Each row is where one point has got to under a steady rotation. How many steps took it there?
The counts run from 0 to 804.
[-.27 .20 .15 -.34 -.32 .01 -.13 .08 -.24 -.16 .14 .33 -.06 .12]  434
[-.21 -.02 .13 .18 .07 .06 -.10 -.15 .26 -.17 .16 .31 -.16 -.31]  666
[-.06 .08 -.30 .38 -.07 .06 .11 .14 -.35 -.27 -.29 -.17 .20 -.30]  609
[-.09 .20 -.38 .00 -.24 -.11 .30 -.23 .03 -.35 .06 .26 .14 .05]  97
[-.13 .09 .09 .00 .05 .09 .11 -.11 .36 .69 .16 .05 .19 -.07]  374
[-.17 -.20 .04 .27 -.14 .14 .15 .08 -.39 -.03 -.39 -.03 .32 -.10]  540
[.07 .09 -.27 -.02 -.03 .02 .20 .17 -.16 -.27 -.18 -.11 .44 .13]  90
[-.44 -.06 .14 -.09 -.20 .08 .08 .03 .14 -.21 .33 .20 .36 -.03]  213
[-.05 .03 .36 .14 .08 -.23 .03 -.26 .25 .12 .04 -.26 -.15 -.18]  509
[.00 .05 .01 -.38 .15 -.13 .02 .31 -.13 .26 -.21 -.41 -.04 .20]  251
[-.17 .13 -.33 -.46 .00 .20 .10 .13 -.14 -.40 .18 .35 -.08 -.11]  525
[-.12 -.11 .06 .00 -.22 -.07 -.08 .22 -.15 .53 -.21 -.30 -.33 .15]  701
[.10 -.06 .10 -.20 .15 -.15 .02 .07 .42 .25 .23 -.05 .13 .43]  33
[.14 -.20 -.49 -.16 .24 .00 .29 -.02 -.05 .14 -.35 .24 -.12 .10]  657
[-.02 .06 -.11 -.01 -.08 -.13 .14 -.34 .23 .54 -.05 .33 -.06 .11]  236
[.33 .08 .09 -.09 .44 .20 -.04 .09 -.13 .13 -.16 .10 -.44 .14]  66
[.16 -.09 -.20 .04 -.24 -.22 .06 .07 .07 .12 -.32 -.26 -.07 .39]  160
[.28 -.39 -.26 -.15 .06 .13 .08 -.06 -.35 .17 -.36 -.24 -.01 .25]  0
[.14 .08 .03 .46 -.25 .17 .08 -.16 -.19 -.35 -.07 -.09 .07 -.23]  289
[.35 -.18 .00 -.01 .00 -.21 -.09 -.36 .08 .46 .03 -.08 -.01 .04]  759
[.18 -.03 -.22 -.06 .44 .35 .23 .10 -.12 .20 -.04 .12 -.11 .01]  65
[-.01 .21 .21 .20 .25 .20 -.02 .09 -.06 -.25 .23 .16 .16 -.32]  445
[-.02 -.12 -.29 .31 .20 -.11 .23 .36 .00 .15 -.28 -.29 .16 .17]  610
[.07 -.27 -.11 -.09 .03 .45 .09 .12 -.21 .29 -.15 .12 .00 .11]  134
[-.08 .13 -.12 -.14 -.20 -.15 .11 -.34 -.09 -.20 -.04 .37 .26 .11]  166
[.13 -.09 -.17 .18 .16 -.32 .21 .15 .02 .03 -.57 -.13 .00 .32]  679
[-.31 -.21 .07 .04 -.15 -.49 .07 .22 .20 .26 .00 -.23 .07 .22]  211
[-.28 .24 .38 -.03 .02 .17 -.11 .36 -.11 -.09 .03 -.20 -.26 .06]  183
[-.30 -.26 -.35 -.31 -.15 -.24 .01 .12 -.09 .07 .02 -.05 .48 .05]  141
[-.35 -.17 -.34 -.26 -.09 .04 .11 .10 -.26 .26 .05 .05 .02 -.03]  72
[-.01 .25 .13 -.22 -.15 -.04 -.18 -.06 .07 -.34 .14 .30 -.26 .30]  165
[-.27 -.19 -.24 .04 .23 -.42 .18 -.06 -.04 -.03 -.05 .07 .40 -.08]  279
[-.02 .16 .16 -.02 .17 .32 .11 -.03 .01 -.18 .37 .11 .27 -.28]  714
[-.02 .26 .18 -.06 .20 -.40 -.09 .21 .26 -.21 .06 .17 -.23 .16]  415
[-.13 -.03 -.04 -.04 .07 -.38 -.04 .17 .20 -.09 .10 .34 -.46 .02]  796
[.16 .19 .02 -.07 .03 -.06 -.03 .38 -.11 -.17 .11 -.36 -.27 .36]  92
[.24 -.02 .04 .40 .35 .33 -.03 .24 .26 .41 .11 -.14 -.10 .24]  153
[-.33 -.11 -.05 -.48 -.21 .07 .03 -.15 .02 -.32 .18 .33 .12 .00]  594
[.22 .07 .18 .07 .17 .04 -.26 .16 -.22 .57 .20 -.05 -.11 .14]  763
[.18 .05 .38 .11 -.33 -.06 -.32 -.03 -.05 .21 .29 -.21 .03 -.09]  241
[.08 .01 .16 .04 -.06 -.26 -.09 -.23 .27 .12 .13 .05 -.33 -.13]  237
[-.10 .13 .21 .13 .07 .23 -.04 .01 -.24 -.05 -.38 .20 .28 -.13]  246
[.14 -.27 -.37 -.23 -.05 -.02 -.01 .16 -.39 .15 -.17 .05 .07 .21]  791
[.19 -.04 .28 .36 -.07 -.26 -.27 .17 .08 -.24 .30 -.29 -.12 -.13]  150
[.18 .17 .24 .04 -.08 -.07 -.10 -.58 .01 -.28 .26 .28 .05 .01]  757
[.01 .12 .00 -.14 -.20 .29 -.01 .32 -.19 -.22 .07 -.31 -.09 -.03]  452
[.03 .09 .41 -.02 -.09 -.30 -.14 .05 .03 -.10 .47 -.17 .16 -.26]  441
[.17 -.04 .11 -.04 -.28 -.29 -.03 -.03 .24 -.12 .05 -.30 -.07 .34]  30
[.44 -.08 .15 .02 .39 .04 -.16 -.15 .03 .10 .01 .07 -.37 -.07]  197
[.02 .00 .11 -.01 -.01 .06 .03 .25 -.12 .09 -.24 -.48 -.21 .09]  451
[.24 -.05 .41 -.39 .12 .17 -.12 -.17 .13 -.23 .38 .19 -.03 -.17]  194
[-.43 .27 .26 -.34 -.20 .01 .09 -.02 .15 -.12 .10 .03 .19 -.10]  53
[.29 .23 .16 .18 -.06 .22 -.17 .01 -.05 -.02 -.08 .14 -.38 .05]  426
[-.19 .28 .08 -.17 -.24 -.02 -.05 -.07 .08 -.26 .49 .20 -.20 .08]  234
[.10 -.20 -.04 .01 .20 .02 .20 -.12 .28 .19 .02 -.22 .43 .10]  352
[.42 -.07 .07 .05 .12 -.01 -.09 -.24 .19 -.01 -.01 -.28 -.34 -.20]  128
[.07 -.06 .07 -.37 -.10 -.41 -.12 .13 .10 .14 .24 .00 -.03 .27]  302
[-.11 .05 .44 .21 -.06 -.03 -.09 -.29 .33 -.41 .09 .37 .15 -.09]  216
